One turn sends every row of this set to another row. A few are shown first. Where does it send the rows asked after them?
saf: [  6 -26   8  -4 -20  34  -7  26   5  47 -14 -11  19  -9  13  -1]
Sis: [  1  -4 -47 -28  22  -8  11 -18  -7 -20  23  -3  12  -6  14  21]
Rodur: [ 10  -6 -24  39  14  23  -3  20  12  29  -1   2  18   2  26   6]
muga: [ 20 -17 -15   5  25   8   8  19  11  -4 -57 -32   8   5 -14   8]
mabi: [ 13  14   0   9  30 -23   8  17  26 -11  25  15 -19   1   8 -24]
Beb: [  2 -36   3 -31  11  35   8 -11  -4 -24  -9 -15  18 -18  -4 -24]
ponan: [ -3 -13 -47  -3 -20 -19 -10  22  27  19 -28 -17 -10  -6  -6  30]
Reki: [ 23  -8  -6   2  -6 -34  14  33   6  38  23   2   0   1  -3   7]
daga: [  9  14  21  11  -8 -14 -22   6  22 -38 -12   9   3 -15 -18 -25]
ruli: [ -2 -21 -35 -54  11   7  21  20  -4 -18  -7 -17 -15 -12  -8 -13]
veni: [ 22 -45   0   0  32  16  20  27  -3   6  -8  -4  29   5  -2 -15]
tagu: [-7 27 -8 -5 -7 11 24  9 14 11 32 35 -1  5  6  4]
Gep: [ 30 -15  -8 -21 -23 -39  -3   1 -12 -13  11 -20 -17 -30   1  17]
foro: [-19 -34 -26 -13  -3   5  12  10 -12  -1  46  -3  -8 -23  -1   4]
zub: [ 22  -2  14 -16   2 -27  -8  -4  47 -24  -2 -23 -22 -12  15   5]
nekim: [-17   8 -42 -14 -24  36 -13   2   4 -17 -18  27 -13 -21  10   1]
Maviz: [-18   9 -36  10  13   5  11  -9 -13 -23 -16  22  -9  -7 -25  20]
Mar: [ 20  15  21 -12 -13  18  -3  30  37 -18   1  18  -8  -2  33 -13]
rozub: [  7  -3  24  -1 -15 -18   0  51  14 -10  12 -18 -26 -15  -8 -10]
zenom: [ 22 -19 -17 -31  -2  18 -15  -8  -4   9   4 -28  19 -21  44   4]
vubus: [-10  13 -35 -26  15  25  19  22  22 -10 -38   2  11  15  -7  -3]
petig: [ -4 -22 -12  15 -14   0  -2  30 -10  20 -40  15  -8  -9 -33  13]
Davif: [ 14  26  16  11 -16  31 -10 -18   6  -4   5  10  22 -16  19  -9]
Kab: [ 23  18   0   3 -27  -6 -20 -23   9 -12 -41  -5 -20 -25  -5  12]
soru: [ 21 -44 -11  12  -7   5 -30 -19  -5 -18  -4  -7  27 -29  12   7]

ruli turns into Beb
zenom turns into saf
And these:
Gep turns into Davif
Mar turns into rozub
nekim turns into foro

One turn sends every row of this set to another row. A few are shown first. Where does it send the rows asked after them?
Kigep: [ 19  31  -6 -10 -17  -3  -4   2 -15  -1   7   5  37 -30 -10  38  -7   5
  65   9 -22 -17 -25  17   2 -14 -30  28  13  13]
Nosu: [ 26 -20  11  12  -7 -11  36  31  37  13  18 -14 -21 -24   8   7  -9 -25
 -18  -6 -10 -44  11  39   4 -25 -24  -7  14  30]
Sase: [ 32 -24   2  23 -14  28  -2  45 -23 -24   4  -1  38   3  -5  28  -5   2
 -42   4  25   5  21 -11 -17  -5 -27  30  -6  -2]
Geked: [ 35  43 -20  24   7  32  26   3 -20  15  24  -5  32   4  18  17 -16   8
   1 -15   4  32  -1  36  -5 -19 -19 -17   8  -3]
Sokur: [ 35  -6  -3  34  -4  15  35  20 -27  -3  -9 -28  37 -21  29  35   0 -14
 -27   1   9  34 -15   0 -18   4  -9  10  27  17]
fug: [  7 -61   5  27 -20  20  17  21 -10   1  11   9   4 -15 -24 -15   7  11
  53   9 -23 -23  16   2   5 -32 -27 -16   9  16]
sipa: [ 17 -27  14   2  -1 -24  35  32  22  12   6 -20 -44 -20  -4  21 -12  -9
 -22   4   8 -20   7   4  13  -6   1 -11  12  21]
Nizop: [ -9 -32  22  11 -10  37  31  13  -9  20   1  -1 -23 -39 -29 -17  14   0
  37  37  -5  -2   7 -18  -5 -17 -23  -7  14  17]
dom: [ 24  29   2  16 -10  55  -9   8  10  10  36  16  46  22 -11  22 -37   3
 -17   2 -23  14  12   4   7  -1 -20 -17   9   9]
Vesit: [ 22 -37  27   6  -8 -12  28  34  18   9  28   7 -29  -1 -13  11  -9 -16
 -25   3  -8 -38  26  11  22   0 -31   8  14  15]
rire: [  9  35  -5 -27  -4   5 -11  15  -8   0   7  10  28 -33 -18  35  -6  16
  46  28  15 -17 -10   1   0 -21  -6  30 -10  11]
Kupa: [  6 -15   8  10  -9  17  34  43   9   0   2   3  -3 -40 -10 -12  26  13
  38  25 -26  -7   2 -10  11 -61 -26 -27  14  16]
dig: [ -1  25  -6 -17  -9  -2 -13 -14   3  13   2  22  43 -13 -25  13   2   7
  47  25  -9 -15 -11   4  16   6 -15  37   2   7]
Rini: [ 22  -3  -2  31 -15  31   8  25  27  -6   1   3  78  -5  16   4   6 -18
 -45   5 -13   4   2   6  -5 -10 -19   7  15  21]
Rim: [ 27  38 -15  17  -5  40 -15  13 -12  -6  -6  -8   4  13 -31  31 -22  13
 -19 -16  15  26   9  -3 -12 -10 -24  -6  -5 -21]

Kigep turns into rire
Rim turns into dom
And these:
fug turns into Kupa
Sase turns into Rini
Vesit turns into Nosu

